Each path is a new rotation, seen through one point. The rows after it are directions, each followed by how far the rotation turns it, in deg/step (0 if it stays put).
Each turn is a multiple of 5 degrees from 10 to 175, or 0.
Each row of a path follows its step; steps can be skipped.
path 1
step 0: [-13.7 -10.0  19.1 -21.9  26.1  15.0  22.0  17.9  14.7  13.4  -6.5  10.5
   8.8  12.4 -10.0   9.8  -0.6  32.4 -20.9  27.3  43.3  20.5  -2.0  -3.8
  -9.9   1.2   6.2 -10.7  32.4  11.5  -5.2  -3.4  -9.7  -7.5  -5.1  -8.4
  17.1  -7.2   0.0  10.7   9.8   5.6  -4.8   8.5  10.4  -9.0  -2.4  30.6
 -17.8 -32.5 -13.7  22.6   1.9  20.3  -1.8]
step 1: [  9.2   2.9  -1.8 -30.3   3.3  -0.8   7.4   0.8  10.4  14.5  -1.2  -0.3
  23.3  -9.2  -1.8  18.7  -0.1 -12.7  20.3  29.6  14.1  25.2   6.0  21.7
 -14.7  10.1 -24.1 -42.0  -4.4 -26.3 -23.2  29.8  -4.2   6.3  15.1  -3.6
 -34.6  18.9 -27.8   4.1   7.5  -0.5   0.3   5.4 -20.8  -4.0  -4.8  18.0
   1.8   8.1 -10.0 -21.8   5.6   8.4   4.8]
step 6: [ -8.0  13.9 -16.5   9.3  -1.9   1.8   7.6   5.1 -16.4  -1.6   3.6  16.0
   6.7   1.8  15.0   3.8   6.0  42.9  17.5  13.7  15.8  13.8  -7.6  29.2
 -15.5   3.3  24.6 -20.0  24.7  27.1  26.1   9.9  -4.8   4.7 -16.7   5.0
  27.5  -5.4  11.4 -17.1  -7.5   6.8 -31.5 -22.2   8.4 -13.4 -33.6   7.7
 -10.7 -20.8   1.4 -13.7   8.0  11.3 -23.7]
step 9: [-26.9   7.1 -19.6   3.5  -6.5  -0.8   5.0 -13.6  15.4 -28.7 -10.8   5.5
 -14.9   7.4  -4.4   0.6  -8.3   7.9  27.8   6.6 -23.4  27.6  -4.8   7.5
  -4.1  17.7  -0.1  -3.1  18.7   6.4 -20.4  15.8  22.2   1.2  -1.6  -4.3
  -9.2  20.9 -19.1  24.6 -10.0  -1.1  31.1  15.2  -6.1   9.6  11.4   5.7
 -50.0 -35.5  -0.4  -1.7   2.5   8.7  -5.1]
step 10: [ 25.5   3.0 -12.8   7.0   2.4  20.6  -5.3  -5.0  -6.6 -14.5  -9.3 -17.1
   3.9   0.7 -22.1  -3.6 -27.6  15.9 -11.4   9.0  -1.7   1.4   9.3   9.0
   1.2 -11.8 -32.3 -11.1 -34.0  15.8  -3.6 -12.0   9.6   1.8  14.5  -5.1
 -21.4 -10.9 -20.0  -5.6 -12.4 -17.3 -11.5  14.1  -8.5 -16.2  20.0  -0.1
 -23.7  -8.2  52.3  -8.4 -14.5  31.4 -17.7]
step 11: [  9.8   3.0  23.1  13.6   7.7  -5.3  42.9  35.8  -5.4  10.5  -7.4  -6.3
  12.1  -3.4 -17.5  15.1  -6.9 -20.7   3.1  -2.1  -0.6  21.6   3.9 -15.6
   3.8  10.7 -31.1  27.0  -1.2  17.7  19.1 -26.7   1.9  27.4 -10.0  -2.0
  11.0  11.8 -12.8   2.3 -19.8 -10.3   2.9   7.3  19.9  -3.2   6.0  31.0
 -11.4  10.1   0.2  31.6  21.2  17.6 -11.5]
step 18: [-18.1  -9.1 -16.5 -26.5   0.2  17.4  12.4   6.2 -12.9  16.0 -12.7   4.4
   4.2  29.6  -7.1  23.6   0.8  29.1  -1.9   7.2  10.4  -6.9 -13.5   9.9
 -43.9   5.1 -32.8  -4.3  24.8   2.5  -6.4 -17.9  -6.4  13.8  15.2 -16.1
   1.6  10.5 -23.9   3.0   4.1 -32.5   1.5  -4.3 -19.6 -26.1 -14.7  -4.9
   5.5 -11.3  14.1   3.8  27.2  12.5   5.2]
step 19: [  4.5   2.6  -4.0  -3.5  -1.6 -18.0  25.2  12.6  -6.1  27.0   3.5 -35.7
  42.1  -8.5   1.1  16.4 -16.2   2.0  10.8  -4.3   7.8  -0.9  -0.5 -14.5
  17.6   0.7 -15.6 -12.0  -3.5 -24.0  13.7  11.3  27.1  10.0  39.8  -9.7
  -5.5   2.3  -0.3 -15.7 -15.9 -26.6  -5.0  16.4 -11.4 -10.0  -4.7   6.2
   2.5 -21.0 -28.8 -28.4  -2.3  -2.5  -7.7]
step 21: [-23.5  -5.9 -33.2 -13.5 -17.5 -23.0   1.8  -1.2 -41.5 -12.9  10.4   7.6
 -16.8  -6.3  13.7  -3.0 -28.3   6.3 -16.6  -4.1  -1.2  35.9  -9.8  26.8
  -2.8   8.2  -4.1   0.0 -22.2  25.4   7.0  22.4 -10.3  -0.5   3.6  -0.9
  -0.6 -20.3   1.2   8.6   6.5 -27.7 -17.2  21.3   7.1  14.3  11.9   4.6
 -15.9   5.7   5.4 -22.8   5.7  20.3   5.4]
Speeds:
[  1.0  -5.5  -5.9  -4.6  -3.4  -2.3   3.3   6.6  -4.7   1.6  -0.1  -4.3
   0.8   1.4  10.1  -0.6   0.7  -2.0  -5.1  -6.6  -7.8   0.1  -2.0   4.2
   4.5   5.2   3.3   8.1   3.0   3.6   1.1   2.0  -3.2   4.2   0.2  -1.5
  -1.0  14.5 -10.5  -0.4   0.5   0.8   1.0  -5.7  -1.1   1.8  -6.4   2.7
   2.9  -6.7   6.4  -0.3  -2.6  -3.3  12.7]  110
[  3.5  -2.4  -2.4  -1.2   0.3  -3.0  -2.5   8.0   2.5   2.0   2.3  -4.1
   2.6  -0.3   2.2  -6.3   1.6   3.3  10.1  -1.2  -4.5   2.2  12.5  -5.5
   3.6  -2.3   3.4   6.8   7.8  -2.8  -0.5 -10.1   2.2   4.6  -1.5  -0.4
   4.4  -5.2   5.9  -4.5   8.0   4.9  -4.5   3.9   0.3   1.4   4.8  13.0
  -3.2  -1.6   1.1   6.6   4.9  -5.8   0.1]  125
[  0.4   3.0  -4.2   7.6   0.3  -0.7   1.7  -0.9   2.3  -5.2   6.2  -2.0
  -0.7   5.7   2.8  -4.5  -4.3  -0.7   2.8   0.2   8.7   0.3   2.9   5.7
   0.4   4.8  -4.4   4.0  -5.3  -3.5 -14.9   2.0   7.6  -3.5 -10.6   3.6
   0.5  -4.1  -0.4  10.8   1.0   1.3   4.6   1.8   3.2   6.3   0.2   6.5
   5.8   0.2   6.1  -8.0  -0.2  -0.5   7.0]  55
[  5.5  -3.9   1.3   5.4  -3.8   2.0   1.8  -0.5  -2.9  -0.3  -8.3  -7.6
  -1.7   3.0  -9.3   8.1  -2.1  -1.3   6.4  -2.0  -8.2   3.8  -2.4   0.5
  -2.1   3.1   4.0   3.5  -4.5  12.6   1.2   3.0   4.1   2.7  -8.6   1.2
  -1.6  -2.1   2.8   1.6   8.1  -3.0   0.0   2.7  -1.8  11.0  -2.2  -1.7
  -1.8  -3.5   2.3   1.7 -10.5  -2.4  -9.3]  25
[ 8.8 -0.1  0.2  8.1  5.6 -3.6  1.7 -3.9 -3.8 -4.1  1.9  1.4 -3.7  3.1
 -5.1 -5.8  2.4  8.9  4.3  2.7  0.0 -6.4  4.3  1.2 -1.6 -2.5  0.7 -1.9
 -9.4  0.9  9.4 -2.5  4.7  9.1 -2.3 -7.9  8.4  7.8 -6.7  3.9 -0.1 -6.6
 -3.8 -1.6 -7.6 -3.3 -1.5 -1.5  3.4 -0.7 -1.1 -4.5  9.1 -3.7  0.0]  90
[-0.3  1.2 -1.8 -5.6  5.6  2.7  3.3 -6.9 -5.9  5.4  2.5  4.4 -2.3  3.6
  8.0 -3.3  8.2  0.9  5.7  7.2  0.1 -3.2 -4.8  5.7  7.7 -2.6 -3.3  6.5
  6.4  1.0 -1.6 -3.8  3.4  6.2  4.9  4.9  5.5 -3.7 -4.1 -1.7 -0.6 -6.9
  2.8  1.9  1.9 16.7  1.2 -6.8 -1.3  2.1 -1.1  2.2 -0.2  6.1 -3.6]  115
[ -1.2  -1.2  -4.9 -10.1  -4.2  -3.0  -2.7   0.2   5.1  -8.4   2.3   3.4
   7.7  -2.9  -6.0  -6.6   4.6   2.0  -3.4   7.2  -3.8   1.0   3.0  -8.2
  -0.9  -0.9  -2.4   8.9  -3.9   7.3  -5.9   9.7  -0.5  12.2   0.2  -4.5
   0.9  -2.2   3.8  -0.6  -3.4   1.4   2.9   0.7   3.7   0.0   3.2  -7.2
  -3.4   1.2  -3.6  -8.5  -4.0  -5.0   3.2]  60
